Each run below is a few steps of one of 5 hidden systems, one row a step.
(in the rows, 128 means zero)
Q535, seq 1, 7 rows:
[[153 124 150 183 122  78  88 106 146  59 137 131 115 152 139 107 146 100
   67 135 140 112 162 137 147 124 133 183 151 156  63 112]
 [121 140 170 141  86 108  91  75 139  85 154 146 103 135 140 120 127  60
   71 122 143 105 128 108 107 109 168 130 154 167  45  84]
 [ 85 155 154  85  78 153 135  80 122 166 152 152 113 107 146 137 104  64
  121 127 120 132  81  90  85 126 176  79 140 151 101  88]
 [ 77 156 108  58 100 176 168 112 104 213 133 121 139 108 147 139  89 105
  175 137 102 159  65  99  98 160 137  80 118 100 179 123]
 [115 138  68  68 153 157 173 138  88 195 106 109 147 116 117 133 129 152
  198 143 100 161 101 126 132 156  78 129  99  73 229 172]
 [155 104  90 124 192 106 120 154 109 133  99 104 155 137  83 106 149 169
  169 148 122 136 157 154 161 122  58 174 120  73 190 179]
 [157  85 151 177 175  74  69 154 147  95 116 123 162 152  78  90 142 141
  112 134 144 101 184 159 162  88  97 180 158 118 110 145]]
Q518, seq 2:
[[160 128 102 145 148 104 120 117 123 101 117 117 126 141 115 109 156 126
  115 142 126 132 155 141 155 140  90 184 126 114 131 145]
 [148 124 140 179 137  87 102 123 146  86 124 132 127 145 139 110 132 121
   86 138 131 112 153 137 143 135 134 175 155 154  87 119]
 [136 122 163 164 136 107 111 134 158 118 130 153 134 120 138 120 116 127
   90 123 131 100 137 123 121 132 173 133 167 175  88 104]
 [112 122 147 125 141 137 137 148 145 175 124 152 147 103 140 130  94 140
  131 122 115 109 110 111 108 138 176 101 158 161 132 113]
 [ 93 142 117  87 129 157 158 138 120 206 125 131 153 111 142 131  90 133
  166 137 102 140  84 112 107 157 142  93 133 121 176 132]
 [113 152  85  73 120 156 167 108 100 178 124 112 130 113 135 135 123 115
  169 142 108 160  91 115 121 159 101 123 104  90 185 140]
 [129 150  92  91 110 128 138  74  95 122 128 112 105 131 127 122 156  89
  136 149 119 151 116 120 133 139  86 155 105  95 144 141]]
Q664, seq 3, 7 rows:
[[ 98 124 115  86 150 143 142 143 119 198 116 125 159 112 116 118  98 139
  175 140 105 141 104 120 112 137 120 106 138 105 188 147]
 [102 128 141 114 135 144 148 144 140 186 124 146 146 102 141 131  90 138
  145 128 108 122  99 113 103 147 172  91 152 151 146 116]
 [120 134 157 143 114 124 125 112 145 130 135 154 121 113 158 128 111 106
   89 124 129 111 120 111 106 139 181 117 160 178  86  94]
 [130 138 155 155  97 101  99  81 135  86 144 135 108 144 145 111 131  72
   77 138 133 116 133 117 122 125 142 156 148 151  68 101]
 [141 141 106 120 113 108 115  77 106  93 131 113 108 141 116 115 163  85
  114 144 132 140 138 129 139 123  86 178 114 106 118 137]
 [134 138  78  96 147 133 149 115  96 156 110 106 131 126 120 118 143 134
  167 151 111 155 122 132 144 146  71 159 105  77 191 165]
 [122 124  85 104 169 145 168 164 121 200 101 121 162 110 129 130 108 173
  179 139 102 146 114 134 133 166 109 127 122 108 211 162]]
Q51, seq 4:
[[128 111 113 135 180 125 140 172 137 178 102 129 167 120 125 113 103 177
  152 136 106 126 127 140 135 154 125 137 148 125 183 152]
 [163 121 109 173 172 103 132 153 143 117 104 127 141 128 136 114 135 165
  116 140 120 119 155 146 153 161 117 184 141 141 139 146]
 [152 142 124 163 121 100 120  96 136  83 127 127 106 142 150 117 150  99
   81 140 129 124 145 133 142 149 125 184 137 144  93 124]
 [111 154 134 109  76 122 117  57 116 111 153 131  98 135 144 119 136  48
   97 142 124 136 107 103 111 129 134 139 133 133  91 103]
 [ 78 149 136  62  92 150 128  83 102 178 144 131 131 115 121 124 106  70
  151 143 114 142  85  95  92 118 133  89 133 106 142 114]
 [ 90 117 124  75 149 147 134 144 116 211 119 128 165 110 100 117  93 135
  179 136 107 135 100 117 106 123 125  93 141  99 190 147]
 [134  99 121 143 197 117 128 188 141 176 102 130 178 122 105 108 104 188
  159 137 114 115 143 147 143 137 117 138 152 120 183 161]]
Q186, seq 5:
[[122 146 146 151 108 129 146 114 151 135 135 153 118 116 179 134 107 108
   89 128 118 116 109 108 114 165 187 125 158 183  93  94]
 [128 126 170 152 111 104  92 104 149  95 145 147 119 131 132 117 124  88
   77 119 140  98 136 117 116 110 173 125 161 169  56  90]
 [120 105 170 125 123  95  65 105 133 103 145 132 137 143  80 100 130  82
  109 124 150 111 147 122 123  64 127 129 160 122  82 111]
 [107 110 139  89 137 113  83 109 102 135 127 111 142 142  74 100 128 103
  159 140 128 130 128 125 125  74  87 124 134  74 141 143]
 [121 139  86  68 142 139 144 112  88 163 112 107 131 121 103 125 142 129
  179 148 111 152 113 126 130 131  72 136 103  65 200 160]
 [134 151  66 111 136 143 177 125 106 158 113 108 130 121 155 136 132 143
  159 148 103 162 113 130 143 190  96 158  96 103 192 160]
 [149 150  94 164 146 127 175 147 139 134 106 133 123 119 179 139 125 161
  116 140 106 134 126 136 144 204 139 167 121 158 147 136]]

Which system made each of these runs?
seq 6 (3 x 32):
[[ 77 133 145  38  96 130  83  65  78 148 143 102 114 139  74 111 141  65
  179 150 122 136 100 109  98  58  87  86 121  48 142 128]
 [108 165  75  56 105 132 144  62  69 134 123  87  92 138 132 118 161  92
  172 168 102 168  98 125 129 142  50 154  84  45 183 158]
 [150 160  51 144 136 112 169 110 107 113 104  98 116 148 175 117 148 133
  131 169  97 167 132 141 166 216  65 220  94  90 179 168]]
 => Q186
seq 7:
[[174 127 122 172 124  82  93  93 134  43 132 122 102 157 125 105 169  98
   76 137 143 123 171 142 162 123 101 207 130 136  75 123]
 [155 105 183 194 129  77  71 126 169  63 139 149 125 146 121 107 132 107
   57 118 148  86 173 135 134 101 165 157 171 183  39  97]
 [138  97 176 156 160 123 111 174 171 150 124 166 162 103 105 125 104 155
  113 102 137  89 145 123 113 104 194  92 175 186  95 104]]
 => Q518
seq 8:
[[115 163  61  78 116 143 164  87  82 150 115  93 105 131 150 126 143 111
  166 158 104 171  96 121 136 172  69 156  90  69 186 156]
 [147 150 102 127  99 100 108  56 103  64 140 109  84 155 126 113 178  66
   98 149 134 144 140 126 145 124  78 190 107  98  99 130]
 [140 114 175 163 117  71  49  85 141  49 149 131 115 162  98  92 146  66
   63 132 155 105 172 137 141  81 121 174 160 141  42 105]]
 => Q518
seq 9:
[[ 89 142 110  76 120 159 157 124 109 205 125 123 152 111 138 131  97 121
  175 137 103 150  83 112 107 153 127  94 122 103 185 137]
 [114 154  83  72 124 145 157  99  87 157 123 112 120 120 126 128 139 109
  167 147 109 156  99 116 123 149  88 136 102  82 177 148]
 [140 142 101 109 115 117 121  77 101 103 129 114 106 139 116 117 163  90
  124 146 127 147 134 125 135 123  83 169 113  94 131 140]]
 => Q518
seq 10 (3 x 32):
[[134 119 178 157 127 129 121 133 168 130 142 177 133  97 136 136 102 114
   76 101 139  89 128 109 102 117 215  95 173 209  60  79]
 [114 110 192 105  96 119  72  94 138 106 158 154 126 120  78 119 123  62
   99 103 156 103 127 102  94  48 172  79 165 155  46  79]
 [ 88 125 172  66  86 113  59  58  96 114 156 115 117 147  72 104 139  44
  137 138 137 124 114 109 103  45 104  95 136  79  90 108]]
 => Q186
